Small tables with named rows and columns. After each table, cells are looked up by row and column.

zubap:
,komo,dap,kaz,nor,peluk,nubu
ziridef,139,26,154,151,110,158
kozabud,142,186,103,129,150,38
vupa,127,195,46,140,169,113
zevilim,166,189,152,101,119,47
fabav,101,109,154,188,175,50
kem,93,62,124,201,174,113
fov,148,135,22,126,136,129
las,170,151,93,93,103,223
zizeno,123,114,90,162,158,39
metapet,147,34,170,141,102,157
nov,108,95,113,172,159,230
rilu,171,155,101,90,101,225
rikadop,111,73,103,181,162,65
lud,145,28,156,145,105,152

fabav, dap => 109
kozabud, nor => 129
ziridef, peluk => 110
kozabud, nubu => 38
ziridef, komo => 139
kozabud, peluk => 150
rilu, komo => 171
nov, peluk => 159
metapet, komo => 147
zizeno, dap => 114
ziridef, kaz => 154
Which row has the largest nor? kem

gel.csv
,zata,libuta,sovusoz,zugip,vuf
vero,143,122,186,95,134
bunotu,144,137,224,73,164
goz,225,169,62,125,96
ges,173,140,178,141,113
sosidaf,225,167,60,127,92
vetuva,176,133,162,142,106

zata of vetuva = 176
zata of vero = 143
vuf of vetuva = 106
zugip of sosidaf = 127
vuf of goz = 96
zata of bunotu = 144
libuta of vetuva = 133
sovusoz of vero = 186
zugip of vetuva = 142

Table suz
fields: gon, zizu, gurarav, rozi, dur, komufit, kug
lub: [217, 181, 124, 22, 40, 151, 233]
fifo: [106, 31, 40, 164, 223, 165, 100]
rorune: [59, 44, 7, 126, 244, 199, 93]
gid: [99, 176, 208, 173, 106, 36, 35]
gabup: [186, 218, 206, 91, 42, 51, 127]
noforom: [29, 34, 97, 250, 217, 63, 29]
rusivuk: [33, 73, 141, 231, 179, 76, 47]

lub, rozi: 22
lub, kug: 233
rorune, kug: 93
lub, dur: 40
gabup, gon: 186
gabup, gurarav: 206
noforom, komufit: 63
lub, komufit: 151
lub, gon: 217
gid, kug: 35
rusivuk, gon: 33
gid, gurarav: 208
Row with the largest kug: lub

ruzokot =
	takebu	setaro
zalerad	-0.2	-0.3
ponef	0.3	-0.1
vopone	0.5	-0.1
tevala	0.4	-0.1
zemolug	0.8	0.1
tor	-0.5	-0.5

What is the takebu of tevala in ruzokot?
0.4
What is the setaro of zemolug in ruzokot?
0.1
What is the setaro of vopone in ruzokot?
-0.1
What is the takebu of zalerad in ruzokot?
-0.2
What is the setaro of tor in ruzokot?
-0.5
What is the takebu of vopone in ruzokot?
0.5
What is the takebu of ponef in ruzokot?
0.3

gilegim =
|  | lela | suduf |
|---|---|---|
| lem | 207 | 88 |
| zeveda | 103 | 198 |
| vege | 139 | 148 |
| vut | 24 | 229 |
| rafugu | 221 | 82 |

zeveda, suduf: 198
lem, suduf: 88
rafugu, suduf: 82
vut, suduf: 229
vege, lela: 139
vut, lela: 24
vege, suduf: 148
zeveda, lela: 103
lem, lela: 207
rafugu, lela: 221
Row with the largest lela: rafugu

Table lisilov
|  | zosa | dirimov | kunop | lagag | rezudit | kaz | mogaku | vin | mul |
|---|---|---|---|---|---|---|---|---|---|
| pak | 0.54 | 0.45 | 0.67 | 0.31 | 0.62 | 0.60 | 0.33 | 0.36 | 0.38 |
| lilukol | 0.71 | 0.75 | 0.49 | 0.67 | 0.21 | 0.65 | 0.89 | 0.87 | 0.44 |
| rofepa | 0.47 | 0.58 | 0.44 | 0.64 | 0.56 | 0.49 | 0.56 | 0.55 | 0.67 |
| mukivu | 0.08 | 0.21 | 0.14 | 0.80 | 0.78 | 0.12 | 0.28 | 0.23 | 0.92 |
| zem | 0.56 | 0.47 | 0.63 | 0.39 | 0.56 | 0.58 | 0.42 | 0.43 | 0.40 |
| kuvakek | 0.40 | 0.45 | 0.41 | 0.58 | 0.57 | 0.41 | 0.46 | 0.45 | 0.62 |
| ler | 0.61 | 0.52 | 0.78 | 0.26 | 0.70 | 0.69 | 0.32 | 0.36 | 0.38 |
| zafo | 0.11 | 0.23 | 0.17 | 0.80 | 0.79 | 0.13 | 0.30 | 0.26 | 0.93 |
| teki | 0.57 | 0.46 | 0.51 | 0.60 | 0.47 | 0.49 | 0.61 | 0.59 | 0.50 |
| nedeben | 0.17 | 0.30 | 0.20 | 0.72 | 0.68 | 0.21 | 0.33 | 0.30 | 0.81 |
| fep | 0.62 | 0.51 | 0.63 | 0.45 | 0.51 | 0.63 | 0.52 | 0.52 | 0.38 |
| bupila | 0.57 | 0.55 | 0.67 | 0.34 | 0.60 | 0.61 | 0.41 | 0.44 | 0.45 |

What is the lagag of teki in lisilov? 0.60
What is the rezudit of pak in lisilov? 0.62
What is the kunop of mukivu in lisilov? 0.14
What is the mul of bupila in lisilov? 0.45
What is the zosa of rofepa in lisilov? 0.47
What is the rezudit of zem in lisilov? 0.56
What is the kunop of teki in lisilov? 0.51
What is the vin of fep in lisilov? 0.52
What is the zosa of nedeben in lisilov? 0.17
Which row has the largest zosa? lilukol

